(in the rows, 128 means zero)
Named moves come first, each a turn or a mirror and shown by rows before and after it. Which of them, in which order, take the first row of each pair that follows to the second? Write the first one first, as in the answered first pair.
tas:
[134 146 138 119 130 108 118 136 176 148 130 104  51] -> [154 131 107 144 175 100 129 174 146 141 154  93  94]
[143 110 133 145 149 116 141 149 125 127 132 117 103] -> [133 121 150 135 127 113 137 127 128 127 119 121  81]
[141 107 180 105  70 136  69 135 127 133 128 140 142] -> [161  88 154 124 114 130  80 175 101 125 154 131 179]
Gov:
[126 137 129 134 125 121 152 123 158 138 140 114  85] -> [120 120 156 108 118 102 132 115 104 128 106 134 149]
[126 126 125 142 149 101 136 145 133 133 143 132 136] -> [115 137 126 129 127 139 125 130 121 128 141 138 166]
[143 124  79 164  97 157 154 130 140 118 135 105 125] -> [152  93 100 148 119  89 167 136 104 118 121 112 149]
[112 162 120 129 107 195 121  99 176 138 130 126  86] -> [134 104 150 113 160  49 148 128 121 141 111 128  91]
zalu:
[151 126  85 158 179 155 125 170 108 125 153 124 214] -> [119 169  97 144 101 222 100 121 166 129 137 130 161]
[110 122 154 109 111  91 119 110 113 136  93 127 114] -> [108 115 155 111 119  79 123 122 100 134  96 127 133]
[152 118 143 131 135  50 134 130 137 150 124 120  93] -> [152 114 140 131 147  93 118 144  84 137 126 135 188]
[120 119 152  88  92 104 117  89 123 147  94 142 140] -> [125 114 154  89 102  78 129  96 128 143  95 135 119]
Pairs:
Between the rows of a pair lie 2 to 4 moves.
[152 134  85 155 168 127 176 180 119 137 137  91 100] -> [143 159  81 155 138 186 154 160 140 135 143  96  99]	Gov, Gov, zalu
[123 131 156  97 105 113 107  92 127 108  85 163 142] -> [125 159 114 132 115 168 123 104 177 115 121 143 102]	zalu, zalu, zalu, Gov
[145 121  79 164 198 142 170 189 114 120 177 126 197] -> [118 171  93 162 123 193 163 136 212 131 167 121  75]	Gov, Gov, zalu, zalu
[152 124 127 189 159 139 150 176 112 154 153 101 123] -> [130 135 172 155 101 124 138 126 148 160 112 110  59]	Gov, tas, Gov
[107 149 128 119  93 173 114  99 160 136 104 133 109] -> [132 139  93 160 160 147 153 149 159 132 149 110  99]	zalu, zalu, zalu, Gov
[112 135 136 123  78 177 100  92 138 130 112 135 120] -> [120 137 112 150 102 174 121 108 165 132 137 118  81]	Gov, zalu, Gov, zalu
[153 121 114 145 148 114 160 137 164 121 166 119  88] -> [155 104 133 133 155  73 162 140 140 127 151 121 106]	zalu, Gov, zalu, Gov
